rotation steps, each row followed by its count of steps
The counts run from 0 to 966.
[112 114 172 156  90 112 153  91 110 110  95 180 115 158 155 105 206 127
 116  84 128 128 115 143 112 150 137 149 131 152 143 138 146 123] | 157
[177 130 104 118 128 117 108 126 190 142 123 121 149  90  98 155 121 116
 129 145  70  89 100  89 156 124 101 115 119 110 120 113  88 145] | 524
[106 156 134 144 113 144 126  91 108  84 128 130 162 123 144 112 146 101
 120 155  37 118 147 122 125  63 155 121 159 128 117 143 103 132] | 874
[170  92 139  96 103 139 133 149 122 143 100 148 132 155 169  78 143 132
 119  65  85 145 138 101 117 146 156 142 119 156  81 131 142 112] | 962
[117 183 148 185 113 153 113  84 117 106 134 123 136 115 137 136 204 152
 128 174 125  90 146 160 119 129 110 158 135 110 159 141 130 145] | 852
[125 126  78 136 115 162 101 114 162 114 117 118 119 173 145 143 111 124
 132  69  71 139 164 120 127 108 151 109 133 139 104 117  60 115] | 585
[156 149 141 163 129 149 147 144 153  98 115 108  73 123 100 169 120 113
 158 181 137  83 109 148 122 111  84  89 131 106 162 129 118 148] | 211
[103 112 167 164 103 103 169 106  96 115 100 175 128 145 140 108 187 111
 108  99 155 146 108 155  98 138 135 131 134 149 145 142 164 126] | 158
[140 137  89 134  81 131 104 100 176 141 132 129 133 174 123 121  96 171
 107  94 142 132 127 102 150 186 121 145  88 109 167 115  98 119] | 288
[ 71 136 115  80 173  91 121 144 137 131 159 115 171 111  89 113  90 158
 122 151 150 161 126  97 141  95 141 119 126 134  91 112 124 103] | 893
[135 133  92  87 135 159  81 158 149 153 159  86 142 146 153 133  67 164
 133  98  99 133 168 111 130 131 145 149 123 111  96 133  95 118] | 266
[163 124 111 127  84 156  99  93 121 150 125 120 176 105 158  99 130  82
 102 124  79 143 170 104 155 144 139 183 138 124 130 138 138 135] | 459
[193 118 125 158  97 166 161 140 101 141 102 103 104 175 127 129 138 111
 134 115 153 138 130 156  91 163 126 113 122 134 165 117 169 109] | 136
[115 133 118 164 127  92 132 147 155 145  88 153 126 144 134 131 210 141
 122  61 134 104 135 118 110 146 121 122 115 153 100 123 124 112] | 667
[ 62 123 139 111 139 113 130 109 118  88 156 142 125 107 102 133  57  91
 111 151 133 161 117 146 149  82 133 113 169 112 145 146 119 152] | 86
[184  86 150  66 158 114 153 184 141 160 144 141 114 102 114 131  97 126
 137 100 100 115  85 116 107 143 141 124 122 132  89 134 137 144] | 331
[100 134 145 160  91 112 168 144  83 119 129 133 188 149 127 103 157 115
  76  93  86 142 130 131  86 103 156 129 149 116 123 154 145 113] | 165
[128 140  91 135 116 186  92 185 122 132 122  86 106 163 167 143 100 130
 124  92 103 114 184 132 111 119 144 121 138 113 120 154 100 121] | 268
[152 136 110 180 121 144 154 147 155 108 114 104 128 122  82 182 123  89
 121 155 100  91 110 141 117  94  89  91 142  92 160 133 108 136] | 366
[163 105 144  92 123 110 141 131 173 129 143 152 127 106 110 136 120 141
 133  81  41 112  80 127 110 131 145 115 125 127  95 140  88 145] | 14
[102 143  88 169  76 137 105 115 153 125  92 129 138 180 149 129 129 127
  97  81 142 121 166  95 143 157 119 129 112 113 155 128 107 110] | 445
[101 129 109 155 138 120 114 149  93 153 126 111 119 106 123 156 132  99
 123 134 233 143 167 147 133 151 102 148 145 120 159 134 169 141] | 122
[146 133 145 128  94 177 128  84 129  87 115 131 104 180 161 103 113 139
 166 128  59 132 136 132 125 101 167 113 119 148 114 107 108 102] | 75
[139 122 108 140 163 159 114 160  99 134 102  84  79 142 148 150 133  94
 177 123 146 138 173 154 107  99 133  97 156 148  96 117 132 110] | 905
[ 76 133 149 167  85 120 167 113  84 102 131 143 151 155 132 101 138 108
  77 107 159 154 128 155 106 134 143 145 142 119 172 149 168 127] | 794
[204 140 125 124 120 155 102 130 171 153 121 128 101 105 151 147 161 158
 164 130  73  77 122 131 130 158 119 137 104 122 119 111  99 145] | 843
[120 146 146 128  97 153 147 165  98 130 137 128 176 169 174  88 149 172
  86 101 100 119 143 117  97 135 179 157 119 115 123 162 151 122] | 482
[134 134 140  92 129 124 118  62 138 113 155 136 179  94 115 109 127 125
 135 163  48 142 110 116 144  80 152 144 143 139 107 110 114 130] | 872
[137 141 118 110 154  93 123 186 184 154 135 139 130 115 112 138 139 203
 134 132 144  93 100  97 133 159 114 113  86 117 105 124 113 123] | 191
[133  95 175 119 111  94 163 118 152 115 126 184  93 121 106 130 100 114
 112 119 147 126  57 139 144 165 115 120 115 119 169 135 141 163] | 153
[165 134 110 132 108 175 103  92 106 157 124  89 135 156 168 104 154 142
 143 128 144 160 172 130 129 164 139 168 109 154 141  95 154  97] | 770
[136 115 108 106 120 125 105  91 161 139 130 120  86 153 115 130  86 175
 157 131 184 147 119 121 146 176 116 129  88 143 153  84 123 105] | 923
[105 116 140 141  88 121 170 178 111 109 103 147 149 179 131  95 110  95
  64  92 149 138 128 100 122 126 150 104 130 121 128 158 169 120] | 957
